Where one turn sends some rows of the set: a few examples, then the rows asked:
duk: [  3 -12  -2  -7 -13  11   9   4  -9   7  -5 -10  13  -2  -1 -16]
Beso: [ -5 -12  -1  -7 -13   9   9   3  -5   4  -6 -16  15   4  -2 -12]
rivi: [ -2  10   0  -3 -11  10  -2  -2   5   2   2 -20  -3 -15   0  -7]
Rinoz: [  2   5 -10 -13  -5   7   0  13  -2   6   2 -24  19  -9  -2  -5]
kimo: [  4  -6   4  -8 -16  16   2   8  -3   2  -7 -13   6 -23  -2  -3]
Vik: [ -4 -10   3  -1 -13  13   8  -6 -10   2  -1  -9  15  -4   1 -12]
Ril: [ -1   3   5   2 -11   1  -3   4   6  -1  11 -17  18  -9  -7  -1]
vopob: [  0   3  -5  -1  -8   3  -4   7   4   0  16 -21  14 -10  -5  -1]
deku: [ -1 -10   0 -11  -8  12   9   3 -10  -2   0  -9  15   4  -3  -9]
vusin: [ -1  -9   3  10  -3   4   2  11   1 -10  -6 -18  14  -9  -6  -6]
nomi: [ -3   3 -20  -3  -7   7   1   4  -4   4  -2 -24   5 -12  -5 -10]
lun: [ -1   5 -13 -11  -1  21  -1   5   0   5   5 -15   2  -9  -4  -3]
Gevu: [  1  -3  -4   7   4  11   9   8  -1   8  -4 -21   1 -19   0  -2]
kogab: [ -5  -5   5  -7 -18  12   1   0  10  -1  -3 -13   5   1  -1  -1]
Roz: [ -1   6   5   0 -13   2   1  -3  -2  -2   3 -15   4 -19   6  -9]
beku: [  3  -4   1  -8 -12  21   3   8   2  -1 -13 -15   0 -15  -2  -5]
ruk: [ -6  -2  -3   3  -1  16   2  10   4   5  12 -11   0  -2  -9  -7]
rilo: [  8   8  -5  -3  -8   5  -2   1   4   0  11 -19  18 -13  -8  -2]
Magir: [  1 -12  -7   5   1   4   4   8   1   4  -8 -20  10 -20   5  -6]
leg: [ -1  -9   0  -8 -17   3   8   1   8   2  -5 -18  10   0   7   0]
vagor: [ -3   6 -18  -8  -3  14   5  10   0  -1  -3 -23   6  -4  -5  -7]
lod: [  4  -8  -8   3   0  13   0  12  -4   7  -6 -16   2 -19   4   1]
nedos: [ 10  -8  -2   1 -11  10   2  10  -8 -10  -8 -11   8  -4 -11  -7]
vos: [  5   0 -15  -3  -4  23  12   7   0   6   3 -22   9  -8   1 -10]
Tunu: [  5   5   1  -1  -8   0   1  -2   3  -6  14 -18  10 -11  -7  -3]
noger: [  1  -1   0  15  -6  17   0   4   1   1  12 -11   7  -7   0 -10]
Nini: [ -3 -10   1  -2 -13   7  12  -4 -13   3  -1 -12  15  -3  -3  -5]
tuzan: [ 11   2   0  -5  -8   0   1   5   0   6  13 -19  14 -12  -1   0]
zim: [ 10   2  -2  -3 -13   8   3   1   3   6  14 -22  13 -13  -4   2]
Deg: [  1  -6  -8   7   2  10   6  11  -6   1  -9 -24   1 -15   1  -6]
nosoz: [  5 -10   1  -6 -13  16   9  10  -2   6  -3 -15   3 -21  -1   0]
demoz: [ -2   7   2  -5 -11   3   3  -8   1   0  -1 -18   1 -15   6  -7]
nunum: [  5  -3 -11  10  -2   8   1   6  -4   5  -6 -17   0 -17   5  -1]
doti: [  3  -8  -6  11   1  13   0  10   1   4 -10 -18   6 -15   0  -3]
sev: [ -2 -11   5  -4 -18   7   7   1  10   5  -3 -18   6  -2   2   2]
momi: [ -3  -8  -1  -5  -9  13  11  -4  -6   7  -1 -11  14   4  -4 -12]
Rivus: [ 0 -9 -5 -1 -4  8 -3  3  6  7 13 -7  3 -1 -4 -5]
mak: [  6  -1  -8   2 -11  13   1   7   1 -11  -4 -15  21   1   1  -7]
muzi: [ -2  -3   5   4  -3  14   3   1   4  -6   5 -12   0   1 -10 -10]
goleb: [  1   0  -2   3  -7  12  -4  14  -4 -12  -5 -10  10  -1  -9  -7]
Tugob: [ -2  -1  -6  -1 -13  14  -6  14   1  -4 -11 -22  11  -2  -7  -8]
nulit: [ -1  -6  -2 -12  -8  12  11   4  -7   3 -10 -11  18  -1   1  -6]
Kebo: [  5  -1  -5  -2 -14   2   2  -2   8  -3  14 -18  16 -10  -7  -3]
baki: [-4 -5  0 -1  2 13 11  0 -8  7 11 -9  4 -3 -3 -2]
Pom: [  6  -8  -6   5  -1   7   2   7   3   2 -12 -22   8 -15   9  -5]

goleb turns into ruk
Pom turns into Vik
Now these:
Rinoz turns into vusin
nedos turns into Rivus
lod turns into Beso
leg turns into Roz
kogab turns into rivi
nunum turns into duk
Magir turns into Nini
nulit turns into Ril
momi turns into rilo
vopob turns into Deg
Tugob turns into muzi
noger turns into vos
kimo turns into sev

Where one turn sends some rows of the set: a few examples, then the rows asked:
muruv: [ -2   0  -2 -10 -19   1   4   5   9  10   5  -1]
desun: [  7  -5  -1  -6  -5 -18  -3  -1   3   5   6  -4]
kuzit: [ -2  -4 -13  -4   1  -1  -6   5   5  -6   0  -3]
ruf: [  1   0 -15  -4  -5   4  -3   5   4  -4  -3  -4]
Gezud: [ -2  -6   3 -24  -2  -5   2   6  -8   4   6  -7]
pitem: [ -6  -9  -6 -18  -6  -7   1   9   4  15  -7   9]
Pep: [  4  -2  -3  -9 -10   0   5   9  -9  11   3  11]
zili: [  9  -6   5 -16  -3   3   5  -2  12  -1  -1   3]
zigo: [  4   4  -6 -10  -1  11  -6   0   4  -2  -4  -2]
Nipef: [ -1   1 -10 -11  -7  13  -3   1   3   0  -5   1]
lofev: [ 11  -5   3 -16   2   6   5  -1  10   5   0   2]
lal: [ -6  -3 -12 -14  -3  -6  -1   1  -6  -9  -4   1]
mokar: [ -7  -6   3 -13 -12 -11   4   4   4   2 -14   2]
vigop: [ -3  -1   2  -9  -6 -10   0  -2  -1  -2  13   6]
mege: [  7  -3   0  -7  -1 -18   2   5  -3   6   4  -6]
lor: [  2  -2  -3 -14   1 -11   3  17  -6   2  -1  -4]
natam: [ -3  -6  -5 -18  -7  -9   3   6   1  13  -8  12]
Govin: [  2   1  -4 -10   2 -10  -2  13  14   4  -1   6]
Guki: [  5   4   2 -10  -3  -6   1  16   5  -6  -4   6]
tov: [ 11  -6  -4  -9 -10  -1   7   1   0  17   4  -3]
retun: [ -8   0 -13 -15  -9  -2  -2   0 -10   3  -6   1]
Bokof: [  7   1   3  -4 -14   0   9   6   8  -3   1   1]
sefo: [  1 -10   7 -20  -2  -8   4  -3  -3  -2   1   8]
reri: [ 11  -5  -4 -11  -7  -1   9   2  -2  18  -2   0]
vutil: [-11 -10  -1 -22 -10   1   6   4   6   7   4  -1]
pon: [  0  -3  -4 -13  -4 -11   1   3  12   2  -1 -14]
Tafik: [  1 -10   5 -16  -5 -13   3  -4  -1  -2  -1   9]
pimo: [ 11  -4   4 -14  -4   3   8   0  13  -2   1   4]
tamo: [  0  -1  -9 -12  -8  -9 -10  -1  -6  -5   0  -5]
nir: [ 2 -5 -5 -9  4 -7 -4  8 16  6  2  3]
Leteb: [  9  -3  -1  -7  -5 -18   2   2  -2   6   3  -7]
mub: [  9  -7   0 -19  -6   4   7   7   4   5 -11  -6]
Vez: [ -7 -11  -4 -18  -8  -5   3   9   4  15  -3   9]
peti: [  2  -1 -13  -7  -6  10   8   0  -3   5  -5  -2]
fopa: [  5  -1  -8 -15   3   4   0   9   7   5  12   5]
rovul: [  3   3 -10  -8  -5  -3  -6   0  -3 -10   0  -4]
zada: [ -3  -3 -10 -12  -9   9   5  -3  -7   3  -5  -2]
radep: [  1  -2  -7  -9   1 -10  -3  12  14   6   1   7]
nugem: [ -6  -7 -10 -15  -9  -4   3  -3  -8  -7  -4   4]
Miza: [ -5   3 -12 -18 -11   3   0   0  -5   6  -8   5]
befi: [  9  -4  -3 -10 -15  -1   7   2   2  17   3  -3]
tasi: [  0  -9   8 -22  -2  -8   3  -1  -4   1   1   5]

nugem turns into tamo
Guki turns into Bokof
Now these:
zili turns into tov
retun turns into lal
mege turns into Govin
lofev turns into reri
vigop turns into pon

